Every row has a hidden score. How much higher is the second row's score than the first row's in each pair? 20 means about the same, 40 much higher and 0 much lower. The score is a weighted sum of the row's numbers plus the product of two more (or one squared), each taken from its middle value.
[-0.48 -0.5  -0.85 -0.34  1.43  0.01 -0.89 -0.81 -0.79 -0.6 ]
[ 0.82 -0.48 -1.48 -1.35 -1.18 -1.18 -1.28 -1.3  -1.39 -1.21]: 29
[-0.69 -0.78 -0.97 -0.69 -0.49  0.89  2.43  1.67  0.23 -0.4 ]
[-0.12  0.2   0.62  0.99  0.49 -0.02 -0.42 -0.8  -0.63 -0.49]: 21
[ 0.98  1.94  1.49  0.19 -0.74 -1.03 -0.9  -1.14 -0.9  -0.57]
[-0.1  -0.43 -0.42 -0.12  1.62  2.62  1.09 -0.32 -0.62 -0.28]: 27
[-0.71  0.37  0.07 -0.83 -1.34 -1.7  -1.7  -1.86 -1.75 -1.56]
[-0.56 -0.44 -0.77 -0.85 -0.9  -1.06 -0.19  1.08  2.53  2.1 ]: 15
[-0.48 -0.79 -0.79 -0.63 -0.21  1.02  2.27  2.62  1.42  0.64]
[ 1.73  2.04  1.33  0.27 -0.34 -0.6  -0.5  -0.61 -0.47 -0.05]: 13
[-1.03 -1.41 -1.32 -1.45 -1.16  0.61  1.89  0.47 -0.92 -1.04]
[-0.46 -0.36 -0.82 -0.55 -0.68 -0.44 -0.35 -0.28  1.32  1.47]: 22
[-0.45 -0.47 -0.76 -0.66 -0.67 -0.77 -0.68 -0.34  0.8   2.12]
[-0.14 -0.03 -0.29 -0.11 -0.17 -0.23  0.31  1.81  2.02  0.84]: 31
[-0.17 -0.2  -0.47 -0.42  0.54  0.25 -0.6  -0.62 -0.98 -0.21]
[-0.68 -1.   -1.15 -1.02 -0.47  0.17  0.71  0.22 -0.46 -0.72]: 21
[ 2.86  2.74  1.81  0.62  0.15 -0.19  0.18 -0.28 -0.14  0.45]
[ 1.45  1.22  0.41 -0.1  -0.26 -0.29 -0.25 -0.12 -0.35  0.12]: 33
[-0.21  0.45  2.38  2.35  0.41 -0.54 -0.69 -0.9  -0.43 -0.45]
[-0.28 -0.36 -0.32  0.94  2.69  2.87  1.01 -0.42 -0.48 -0.35]: 25
[ 0.27  0.08 -0.29 -0.22  0.63  1.88  2.81  1.31  0.3   0.19]
[ 0.36  0.82  1.14  0.72  0.13 -0.15 -0.02 -0.23 -0.04  0.12]: 18
[-0.15 -0.25 -0.5  -0.35 -0.07  0.54  0.78 -0.34 -0.53  0.  ]
[-0.36 -0.75 -0.63 -0.66 -0.58 -0.62 -0.37  0.39  1.85  2.56]: 13
[-0.04 -0.45 -0.71 -0.87 -0.73 -0.27  0.11  1.07  1.13  0.46]
[ 0.24 -0.12 -0.05 -0.01 -0.15  0.37  1.03  0.53 -0.09  0.04]: 17
[-0.38 -0.53 -0.72 -0.69 -0.84 -0.51 -0.32  1.74  2.28  0.12]
[-0.54 -0.9  -0.71 -0.68 -0.58 -0.74 -0.65 -0.25  0.85  0.78]: 15
[-0.73 -0.87 -0.78 -0.71  2.34  1.19 -0.7  -1.13 -1.17 -0.83]
[-0.77 -0.92 -1.   -1.29 -1.31 -1.07 -1.08 -0.11  1.39  0.42]: 18
[ 0.08  0.58  1.12  0.84  0.07 -0.69 -0.82 -0.64 -0.68 -0.52]
[-0.63 -0.91 -1.19 -0.86  0.15  1.55  0.94 -0.28 -0.82 -0.86]: 21
[ 1.34  0.06 -1.07 -1.4  -1.28 -1.14 -1.14 -1.31 -1.14 -0.84]
[-0.27 -0.52 -0.64 -0.5  -0.71 -0.73  0.01  1.2   1.15  0.22]: 9
[ 0.12 -0.02 -0.18  0.28  1.49  2.19  1.81  0.72 -0.05  0.18]
[-0.86 -0.98 -1.06 -0.85 -1.11 -0.45  0.34  1.62  1.63  0.73]: 23
[-0.22 -0.37 -0.34  0.18  1.37  2.87  2.84  0.96 -0.18  0.08]
[-0.09 -0.62 -0.62 -0.46 -0.55 -0.92 -0.61  1.21 -0.13 -0.42]: 35
[-0.13 -0.5  -0.26 -0.36 -0.27 -0.03  1.08  2.69  2.66  1.6 ]
[ 0.09 -0.09 -0.34 -0.01 -0.61 -0.36  1.16  2.41  0.37  0.  ]: 30
[ 0.05 -0.63 -0.68 -0.24  0.59  1.25  0.79 -0.19 -0.63 -0.32]
[-0.48 -0.36  1.42  1.26 -0.38 -0.64 -0.96 -1.08 -0.98 -0.34]: 13
[ 0.   -0.02 -0.52 -0.3   0.37  2.36  2.53  0.23 -0.34  0.11]
[-0.64 -0.76 -0.36 -0.57 -0.81 -0.66 -0.19  0.41  0.67  0.25]: 22
[-0.63  0.33  2.24  2.06 -0.14 -1.24 -1.28 -1.24 -1.2  -0.9 ]
[-0.04 -0.23 -0.32  0.8   2.15  1.11 -0.19 -0.15 -0.3  -0.15]: 25
[ 0.94  1.64  1.32  0.78 -0.29 -0.31 -0.62 -0.65 -0.41 -0.36]
[ 0.   -0.13 -0.38  0.   -0.45 -0.17  1.27  0.98 -0.3   0.03]: 25
[ 0.    0.12  0.16  0.15 -0.13 -0.06 -0.1   0.83  1.36  1.09]
[-0.02 -0.39 -0.1  -0.29 -0.19 -0.22  0.77  0.42 -0.06 -0.02]: 20
[-0.18 -0.35 -0.46 -0.57 -0.52 -0.59 -0.05  1.94  0.31 -0.17]
[-0.56 -0.7  -1.05 -0.39  0.26  0.46  0.03 -0.44 -0.91 -0.79]: 9
[ 0.16  0.59  2.01  2.2   0.88 -0.31 -0.47 -0.81 -0.24 -0.19]
[ 1.    1.01  0.78  0.23 -0.46 -0.79 -0.98 -0.89 -0.86 -0.59]: 23
[ 0.01  1.39  2.34  0.66 -0.27 -0.76 -0.45 -0.47 -0.63 -0.2 ]
[-1.34 -1.81 -1.58 -1.68 -1.74 -1.54 -1.07  0.31  1.06  0.01]: 26
[-0.54  0.83  1.43  0.05 -0.9  -1.15 -1.27 -1.31 -1.27 -1.04]
[-0.53 -0.35  0.96  0.9   0.05 -0.88 -0.77 -0.94 -0.67 -0.71]: 20
[-0.45  0.45  1.91  0.96 -0.78 -1.26 -1.37 -1.14 -0.95 -0.63]
[-0.12 -0.41 -0.31 -0.43 -0.65 -0.39  0.37  2.21  2.37  1.43]: 22
[-0.6  -0.79 -0.87 -0.99 -0.95 -1.   -0.68 -0.49  0.25  0.89]
[ 0.18 -0.1   0.19  1.16  2.15  1.98  1.2   0.11 -0.14 -0.17]: 19
[-0.34 -0.53 -0.63 -0.82 -0.65 -0.02  0.93  0.82 -0.38 -0.36]
[-0.36 -0.01  1.51  2.78  1.86  0.33 -0.71 -0.81 -0.78 -0.62]: 22
[ 1.35  1.36  0.52 -0.22 -0.41 -0.53 -0.57 -0.48 -0.54  0.03]
[-0.22 -0.26 -0.4  -0.83 -0.5  -0.23 -0.17  0.81  2.19  2.99]: 16
[ 0.07  0.01 -0.17 -0.33  0.42  1.06  0.22 -0.38 -0.15  0.03]
[ 0.07  0.53  1.59  1.8   0.09 -0.35 -0.54 -0.63 -0.42 -0.21]: 19
[ 0.23  1.7   2.96  2.41  0.3  -0.3  -0.44 -0.4  -0.36  0.21]
[-0.3  -0.42 -0.78 -0.52  0.42  0.28 -0.48 -0.7  -0.64 -0.4 ]: 25
[-0.03 -0.13 -0.17 -0.33 -0.45 -0.41 -0.2   0.7   1.11  0.11]
[-0.42 -0.76 -0.51 -0.91 -0.87 -0.41  1.16  0.08 -0.73 -0.7 ]: 21
[ 0.2  -0.28 -0.63 -0.5  -0.61 -0.44  0.95  1.48  0.21 -0.09]
[-0.14 -0.26 -0.3  -0.31 -0.24  0.08  1.59  2.3   0.62  0.16]: 23
[ 1.43  0.74 -0.25 -0.91 -0.88 -0.84 -0.79 -0.96 -1.   -0.5 ]
[-0.85 -0.84 -0.55 -0.84 -0.52  0.31  0.11 -0.61 -0.89 -0.6 ]: 16
[-0.68 -0.55 -0.93 -0.96 -0.8  -0.78  1.42  1.14 -0.55 -0.76]
[ 0.77  0.72 -0.35 -1.06 -0.78 -1.17 -1.19 -1.28 -0.9  -0.96]: 17
[ 1.47  2.36  1.51  0.26 -0.06 -0.21 -0.5  -0.14  0.04  0.07]
[ 1.53  0.66 -0.43 -0.86 -0.94 -0.97 -0.98 -1.12 -0.91 -0.6 ]: 38
[ 1.1   2.09  0.29 -0.19 -0.09 -0.14 -0.07 -0.05 -0.08  0.31]
[-0.38 -0.44  0.42  1.57  3.22  1.6  -0.31 -0.75 -0.35 -0.39]: 35
[ 0.09 -0.04 -0.16  0.52  1.77  2.09  1.36  0.52  0.17 -0.26]
[-0.08 -0.31  0.21  1.42  1.65  0.75 -0.29 -0.6  -0.54 -0.05]: 20
[ 0.2  -0.25 -0.59 -0.28 -0.19 -0.07  0.94  2.04  0.34 -0.13]
[-0.1  -0.17 -0.43 -0.66 -0.52 -0.56 -0.51  0.47  2.64  1.41]: 12
[-0.15 -0.24 -0.53 -0.59 -0.58  0.09  0.7   0.93  0.32 -0.05]
[-0.24 -0.49 -0.5  -0.72 -0.51  0.25  1.09  0.66 -0.09 -0.26]: 18
[ 0.22  0.41  1.43  3.71  3.47  1.59  0.14 -0.18 -0.17  0.01]
[-0.1  -0.36 -0.23 -0.36 -0.15 -0.54 -0.29  0.15  2.5   1.79]: 14
[ 0.89  1.07  0.28  0.16 -0.27 -0.31 -0.16 -0.23 -0.29  0.07]
[-0.49 -0.68 -0.65 -0.82 -0.62 -0.86  0.03  0.99  0.46 -0.6 ]: 28
[ 0.83  1.61  2.32  1.59 -0.08 -0.31 -0.05 -0.2  -0.19  0.2 ]
[-0.07  0.65  0.21 -0.55 -0.66 -0.78 -0.81 -0.83 -0.85 -0.45]: 26
[-0.52 -0.85 -0.67 -0.9  -0.89 -0.65 -0.7  -0.01  1.68  1.02]
[-0.27 -0.67 -0.33 -0.64 -0.63 -0.23  1.    0.83 -0.28 -0.16]: 19
[-0.53 -0.46 -0.52 -0.79 -0.42 -0.2   1.55  1.48 -0.36 -0.31]
[ 1.4   1.35  0.04 -0.09 -0.18 -0.35 -0.64 -0.29 -0.18  0.09]: 13
[-0.19  0.49  1.11  1.26  0.67 -0.42 -0.67 -0.67 -0.93 -0.42]
[ 0.03 -0.28 -0.38 -0.44 -0.4  -0.54 -0.33  0.6   1.86  0.84]: 18
[-0.62 -0.22  1.51  0.59 -0.75 -1.19 -1.16 -1.31 -0.93 -0.92]
[-0.19  0.7   2.38  2.64  0.39 -0.25 -0.81 -0.74 -0.79 -0.39]: 25
[-0.11 -0.53 -0.3  -0.65 -0.41  0.05  1.83  1.89  0.33 -0.28]
[ 0.8   1.5   0.85 -0.22 -0.43 -0.66 -0.53 -0.6  -0.61 -0.34]: 14
[-0.4  -0.74 -0.79 -0.78 -0.83 -0.64 -0.34  0.96 -0.32 -0.68]
[-0.32 -0.67 -0.89 -0.64  0.37  1.49  2.66  1.19 -0.04 -0.55]: 15
[-0.81 -0.87 -1.2  -0.8   0.92  1.18 -0.37 -1.23 -0.97 -0.76]
[ 0.16 -0.15 -0.08 -0.06 -0.05  0.58  2.55  2.2   0.2   0.14]: 13
[-0.62 -0.55 -0.39 -0.49  0.02  0.77  0.84  0.34 -0.41 -0.41]
[ 0.31  0.16  0.64  1.15  1.72  0.54  0.04 -0.38 -0.27  0.05]: 19
[-0.22 -0.52 -0.55 -0.44 -0.19 -0.45 -0.56  0.77  1.06  0.3 ]
[ 1.43  2.89  2.38  0.63 -0.13 -0.66 -0.72 -0.73 -0.67 -0.89]: 2
[ 0.03 -0.53 -0.45 -0.71 -0.17 -0.3   1.64  1.94 -0.12 -0.02]
[ 1.09  0.12 -0.88 -0.69 -0.78 -0.63 -1.   -0.83 -0.98 -0.47]: 23
[ 1.01  1.77  1.51  0.62 -0.38 -0.61 -0.56 -0.53 -0.6  -0.16]
[0.37 0.06 0.23 0.33 0.39 1.37 2.46 2.48 1.15 0.92]: 22
[-0.13 -0.47 -0.38 -0.37 -0.62 -0.74  0.54  2.04  0.69 -0.09]
[ 0.36 -0.02 -0.39  0.26 -0.13  0.58  1.25  1.06  0.22  0.13]: 12
[ 0.31  0.75 -0.74 -0.91 -0.78 -0.95 -0.69 -1.07 -0.8  -0.36]
[-0.53 -0.56 -0.76 -0.28  1.81  0.89 -0.97 -0.82 -0.77 -0.72]: 26
[ 0.94  2.51  3.35  2.62  0.8  -0.25 -0.39 -0.41 -0.26 -0.05]
[0.48 0.03 0.43 1.26 2.67 3.35 2.61 1.17 0.35 0.39]: 20
[-0.22  0.48  1.31  1.71  0.76 -0.29 -0.98 -0.89 -0.79 -0.76]
[-1.06 -1.23 -0.98 -1.15 -0.94 -0.99 -1.04  0.37  2.18  0.49]: 19
[ 0.98  1.71  0.94 -0.11 -1.01 -1.03 -0.85 -1.05 -0.93 -0.83]
[-0.78 -0.45 -0.82 -0.92 -0.52 -0.95 -0.94  0.67  2.38  1.08]: 29
[ 0.38  1.39  1.28 -0.14 -0.73 -0.71 -0.83 -0.59 -0.46 -0.09]
[ 0.4  -0.11 -0.93 -1.24 -1.34 -1.3  -1.22 -1.36 -1.26 -1.09]: 36
[-0.41 -0.03 -0.02 -0.95 -0.95 -1.14 -0.92 -1.15 -0.95 -0.62]
[-0.42 -0.63 -0.55 -0.73 -0.85 -0.9  -0.79  1.09  2.51 -0.12]: 24
[ 0.23 -0.04  0.29  0.68  2.24  3.41  2.43  0.72 -0.16  0.19]
[ 0.62  0.21 -0.77 -0.86 -0.81 -1.   -1.05 -1.05 -1.01 -0.76]: 35
[-0.52 -0.27 -0.58 -0.9  -0.17  0.76  1.14  0.11 -0.54 -0.5 ]
[-0.46 -0.03  0.69  1.94  2.96  1.31 -0.16 -0.77 -0.92 -0.34]: 23
[-0.05  0.32  2.08  3.36  2.11  0.42 -0.27 -0.65 -0.38 -0.09]
[-0.71 -0.66 -1.13 -1.15 -1.22 -0.91 -0.22  0.57  0.76  0.15]: 26
[-0.57 -0.88 -0.74 -0.89 -0.74  0.69  0.3  -0.87 -0.78 -0.45]
[-0.16  0.57  1.1   0.9   0.52 -0.44 -0.62 -0.72 -0.56 -0.5 ]: 22
[ 0.17  0.01 -0.38 -0.41 -0.15 -0.29 -0.01  0.33  0.92  1.5 ]
[-0.76 -0.98 -0.92 -1.13 -1.17 -0.96  0.28  1.24  0.15 -0.51]: 29
[-0.61 -1.17 -0.72  2.29  1.34 -0.84 -0.79 -0.96 -1.   -0.64]
[ 0.64  0.27 -0.7  -1.36 -1.15 -1.23 -1.15 -1.04 -0.88 -0.72]: 15
[-0.37 -0.37 -0.75 -0.37 -0.72 -0.38 -0.43  0.89  2.19  0.59]
[-0.07 -0.28  0.6   1.49  1.38  0.15 -0.44 -0.33 -0.67 -0.23]: 19
[ 0.27  1.27  2.11  0.93 -0.03 -0.38 -0.32 -0.45 -0.35 -0.18]
[ 0.82 -0.1  -0.7  -0.85 -0.39 -0.92 -0.63 -0.95 -0.87 -0.76]: 36
[-0.64 -0.66 -0.98 -0.7   0.92 -0.09 -0.86 -0.95 -0.91 -0.78]
[-0.1   0.97  2.1   1.15 -0.17 -0.89 -1.07 -0.99 -0.93 -0.8 ]: 12
[ 0.19  1.    0.3  -0.19 -0.5  -0.66 -0.75 -0.74 -0.6  -0.12]
[-0.39 -0.74 -0.83 -0.87 -1.09 -1.09 -0.87 -0.59 -0.07  0.74]: 23
[-0.13  0.76  0.05 -0.73 -0.84 -0.85 -0.72 -1.25 -0.73 -0.49]
[ 0.25  0.17  0.91  1.51  1.38  0.33 -0.41 -0.41 -0.2  -0.15]: 23
[-1.31 -1.52 -1.18 -1.49 -1.14 -0.96 -0.51 -0.24  0.07 -0.51]
[ 0.54  0.32 -0.28 -0.84 -0.8  -0.79 -0.82 -0.97 -0.8  -0.67]: 20
[ 0.51  1.13  2.14  2.26  0.77 -0.13 -0.25 -0.52 -0.17 -0.09]
[-0.49 -0.52 -0.69 -0.58 -0.6  -0.02  1.02  0.55 -0.36 -0.56]: 27
[-0.03 -0.35 -0.55 -0.35 -0.41 -0.3   1.34  2.03  0.   -0.23]
[-0.63 -0.76 -0.72 -0.65 -0.6   1.24  2.49  0.65 -0.6  -0.63]: 11
[ 1.11  1.58  0.21 -0.75 -0.87 -0.9  -1.28 -1.02 -0.85 -0.92]
[ 0.97  2.06  0.43 -0.67 -0.87 -0.8  -0.99 -0.63 -1.18 -0.6 ]: 16
[-0.31 -0.61 -0.95 -0.38  0.55  2.27  2.85  1.35 -0.09 -0.22]
[ 0.4   0.89  1.05  0.01 -1.11 -1.04 -1.2  -0.93 -1.16 -1.2 ]: 23
[-0.54 -0.8  -0.72 -1.19 -0.95 -0.7  -1.04 -0.37  0.79  1.21]
[-0.13  1.33  0.38 -0.87 -0.82 -0.54 -0.82 -0.81 -0.69 -0.71]: 19
[ 0.01 -0.31 -0.19  0.7   1.32  1.25  0.35 -0.1  -0.47  0.01]
[ 1.49  1.56  0.87 -0.14 -0.59 -0.71 -0.68 -1.05 -0.66 -0.65]: 17
[-0.1  -0.4  -0.58 -0.47 -0.71 -0.35 -0.37  1.24  2.52  0.43]
[ 0.2   0.06  1.36  3.17  3.19  1.31 -0.04 -0.53 -0.38  0.18]: 18
[ 0.22 -0.28  0.03 -0.27  0.    1.89  1.93 -0.26 -0.18  0.03]
[-0.73 -0.66 -0.8   0.07  1.21  2.5   2.21  0.79 -0.15 -0.65]: 25
[-0.81 -1.04 -1.18 -1.2  -1.01 -1.02 -0.89 -0.5   0.79  1.02]
[ 1.37  1.02 -0.04 -0.34 -0.45 -0.29 -0.57 -0.64 -0.21 -0.31]: 20
[ 0.01 -0.02 -0.16 -0.29 -0.31 -0.09  0.3   0.94  2.25  2.88]
[-0.34 -0.48 -0.46 -0.19  1.92  2.23  0.08 -0.72 -0.6  -0.28]: 29
[ 1.13  0.84 -0.28 -0.88 -0.79 -0.98 -0.83 -0.93 -0.79 -0.67]
[ 0.1   0.67  0.86 -0.42 -0.48 -0.64 -0.66 -0.67 -0.45 -0.31]: 12
[-0.48 -0.88 -0.75 -1.   -0.92 -0.81 -0.35  0.24  0.59  0.81]
[ 1.12  2.48  2.58  1.08  0.35 -0.23  0.2  -0.01  0.28  0.26]: 5
[-0.25 -0.59 -0.63 -0.55 -0.67 -0.54 -0.55  0.2   0.59  0.01]
[-0.06 -0.3  -0.5  -0.5  -0.53 -0.31  0.23  0.84  0.7   0.38]: 19
[-0.3  -0.22  0.85  0.41 -0.36 -0.39 -0.73 -0.49 -0.59 -0.14]
[-0.68 -0.4   1.31  2.53  1.44 -0.13 -1.09 -1.4  -1.31 -1.19]: 26
[-0.86 -1.09 -1.43 -1.27 -1.12 -1.35 -0.96 -0.57  1.04  1.94]
[ 0.   -0.36  0.29  0.81  0.98  0.45 -0.18 -0.62 -0.27 -0.03]: 17
[-0.33 -0.6  -0.34  0.96  2.37  0.44 -0.43 -0.58 -0.91 -0.52]
[-0.62 -0.64 -0.79 -1.12 -0.93 -1.09 -0.2   2.07  1.04 -0.4 ]: 30
[-0.48 -0.88 -1.17 -0.82 -0.8  -0.39  1.02  2.02  2.5   1.48]
[-0.59 -0.76 -0.98 -0.52  0.41  1.17  1.11  0.51 -0.52 -0.67]: 23
[-0.19 -0.17 -0.65 -0.54 -0.52 -0.31  0.06  0.61  0.87  1.02]
[ 1.45  0.89  0.35 -0.08 -0.23 -0.49 -0.46 -0.44 -0.53  0.02]: 18
[ 0.42 -0.15 -0.5  -0.49 -0.24 -0.07 -0.7   0.54  2.93  1.65]
[-0.01  0.2   0.32  2.33  1.16 -0.1  -0.33 -0.14  0.11  0.24]: 26
[-0.95 -1.01 -0.59  0.04  0.67  0.09 -0.71 -1.14 -1.27 -0.67]
[-0.45 -0.68 -0.99 -1.04 -0.68  0.19  0.33 -0.72 -0.88 -0.69]: 21
[-0.32 -0.68 -0.69 -0.48 -0.55 -0.66 -0.52  1.17  0.82 -0.4 ]
[ 0.1  -0.21 -0.08  0.28  3.3   1.13 -0.02 -0.39 -0.3   0.01]: 12
[-0.49 -0.48 -0.92 -0.85 -0.88 -0.74  0.24  1.82  0.64 -0.14]
[-0.78 -0.8  -0.95 -0.8  -0.91 -0.75  0.78  1.19  0.34 -0.27]: 13
[0.51 0.52 0.08 0.74 2.28 3.07 0.92 0.1  0.09 0.55]
[-0.66 -0.97 -0.87 -1.1  -0.88 -0.29  0.82  2.    0.99 -0.06]: 26
[0.48 0.59 1.37 1.11 0.82 0.3  0.41 0.02 0.21 0.31]
[-0.97 -0.86 -0.74 -0.56  0.57  0.51 -0.5  -1.07 -1.01 -0.93]: 31
[ 2.3   2.45  1.44 -0.15 -0.72 -0.99 -1.05 -1.01 -1.13 -0.62]
[-0.54 -0.8  -1.01 -1.26  0.12  2.57  0.05 -1.06 -0.73 -0.35]: 24
[ 0.76  2.05  3.29  2.37  0.42 -0.38 -0.6  -0.51 -0.49 -0.13]
[-1.1  -1.18 -1.44 -1.22 -1.09 -0.92 -0.55  0.86  1.37  1.35]: 26
[ 0.13 -0.26 -0.07 -0.41 -0.37  0.01  1.24  2.59  2.71  1.61]
[-0.13 -0.65 -0.93 -0.64 -0.21  1.91  2.49  0.4  -0.52 -0.29]: 21
[ 1.18  0.17 -0.41 -0.58 -0.4  -0.41 -0.4  -0.28 -0.64 -0.17]
[ 1.67  1.28  0.67  0.12  0.14 -0.02 -0.02 -0.07 -0.22  0.09]: 14
[-0.75 -0.69 -0.89 -0.59 -0.04  1.36  2.24  2.07  0.93  0.26]
[ 0.6   1.07  2.36  2.18  1.24  0.25 -0.24 -0.25 -0.15  0.09]: 16
[ 1.2   2.74  3.01  1.09 -0.02 -0.67 -0.44 -0.54 -0.43 -0.1 ]
[-0.61 -0.69 -0.78 -0.53 -0.7  -0.73 -0.56 -0.28  0.36  0.91]: 37
[-0.91 -1.29 -1.5  -1.07 -1.11 -0.28 -0.45 -1.18 -1.11 -0.8 ]
[ 0.21 -0.1  -0.21 -0.39 -0.3  -0.6   0.34  1.56  0.53 -0.14]: 20
[ 1.92  0.21 -0.36 -0.43 -0.43 -0.68 -0.8  -0.41 -0.39 -0.2 ]
[ 1.06  1.51  0.91  0.11 -0.47 -0.83 -0.4  -0.34 -0.14 -0.07]: 11
[-0.48 -0.62 -0.88 -0.88 -0.53  0.42  0.69 -0.17 -0.52 -0.58]
[-0.35 -0.42 -0.87 -0.79 -0.49  0.02  0.66  0.3  -0.28 -0.22]: 20
[-0.91 -1.12 -1.26 -1.15 -1.59 -1.14 -0.96 -0.29 -0.03  0.21]
[-0.16 -0.66 -0.64 -0.63  0.43  1.07 -0.35 -0.69 -0.62 -0.24]: 17
[-1.02 -1.   -1.26 -1.11 -1.12 -0.82  0.13  1.71  1.82  0.66]
[ 0.11 -0.46 -0.42 -0.17 -0.6  -0.45 -0.33  0.07  0.62  1.26]: 10
[-0.46 -0.28  0.67  2.34  2.64  0.86 -0.23 -0.6  -0.61 -0.58]
[-0.42 -0.62 -0.73 -0.82 -0.91 -0.65 -0.3   1.08  0.21 -0.33]: 21
[ 0.72  1.1   0.96 -0.23 -0.56 -0.91 -1.18 -1.04 -0.94 -0.56]
[ 0.17  1.1   1.56  1.43  0.25 -0.47 -0.54 -0.83 -0.69 -0.29]: 21
[-0.29 -0.83 -0.9  -0.43 -0.62  0.09  1.21  0.9   0.01 -0.74]
[-0.04 -0.2  -0.08 -0.24 -0.01 -0.11  1.21  1.14  0.21 -0.02]: 20
[ 0.91  0.05 -0.58 -0.86 -0.62 -0.72 -0.87 -0.66 -0.78 -0.38]
[-0.82 -1.17 -1.05 -1.14 -1.41 -1.06 -1.2  -0.6   2.1   1.61]: 20
[-0.48 -0.66 -0.88 -0.48 -0.76 -0.67 -0.55  1.03  1.85  0.19]
[-0.89 -0.83 -1.04 -1.04 -0.89 -0.87  0.15  1.35  2.39  2.27]: 14
[ 0.64  1.29  1.81  0.89  0.03 -0.22 -0.23 -0.41 -0.31 -0.05]
[ 0.55  0.49 -0.31 -0.85 -1.12 -1.08 -0.73 -1.01 -0.86 -0.57]: 30
[ 0.03  0.36  1.39  2.61  1.91  0.42 -0.38 -0.48 -0.53 -0.04]
[ 1.73  2.75  2.91  1.47  0.53  0.04 -0.05 -0.05 -0.33  0.59]: 4
[-0.07 -0.48 -0.44 -0.38 -0.7  -0.55 -0.31  0.43  0.59  0.04]
[-0.29  0.58  1.85  0.73 -0.41 -1.   -1.08 -1.   -0.94 -0.9 ]: 19
[-0.33 -0.52 -0.77 -0.42 -0.28 -0.09  1.52  2.61  2.89  1.73]
[ 0.04 -0.5  -0.38  0.54  2.92  1.45 -0.22 -0.38 -0.48 -0.06]: 23
[ 0.26  0.11 -0.17  0.08 -0.06  0.04  0.19  1.23  2.89  3.86]
[-1.09 -0.89  0.63  0.34 -0.93 -1.04 -1.33 -1.19 -1.13 -0.86]: 28
[-0.3  -0.52 -0.28 -0.66 -0.49 -0.41 -0.59  0.73  1.26 -0.2 ]
[ 0.17 -0.29 -0.24 -0.1   0.05 -0.4  -0.16  0.88  3.28  1.94]: 17
[ 0.11 -0.21 -0.32 -0.58 -0.26 -0.1   0.08  0.79  2.14  3.22]
[-0.99 -0.05 -0.18 -0.99 -1.25 -1.25 -1.51 -1.63 -1.37 -1.1 ]: 34
[-0.02 -0.82 -0.56 -0.55 -0.63 -0.34 -0.07  0.41  1.23  1.2 ]
[-1.04 -1.28 -0.09  1.69  2.42  1.14 -0.73 -1.13 -1.4  -1.23]: 30
[-0.19 -0.45 -0.34 -0.89  0.03  1.29  2.7   1.87  0.27 -0.15]
[-0.1   0.15  0.39  1.82  2.07  0.93 -0.07 -0.59 -0.32 -0.1 ]: 26
[ 0.23  1.22  0.72 -0.04 -0.72 -0.61 -0.88 -0.77 -0.84 -0.29]
[-0.03 -0.69 -0.81 -0.28  1.61  2.27  0.41 -0.78 -0.77 -0.42]: 22
[-0.18 -0.33 -0.15 -0.26 -0.27 -0.4  -0.08  0.23  0.65  0.83]
[ 0.   -0.02 -0.44 -0.06 -0.25 -0.55 -0.33  1.03  0.56 -0.1 ]: 31
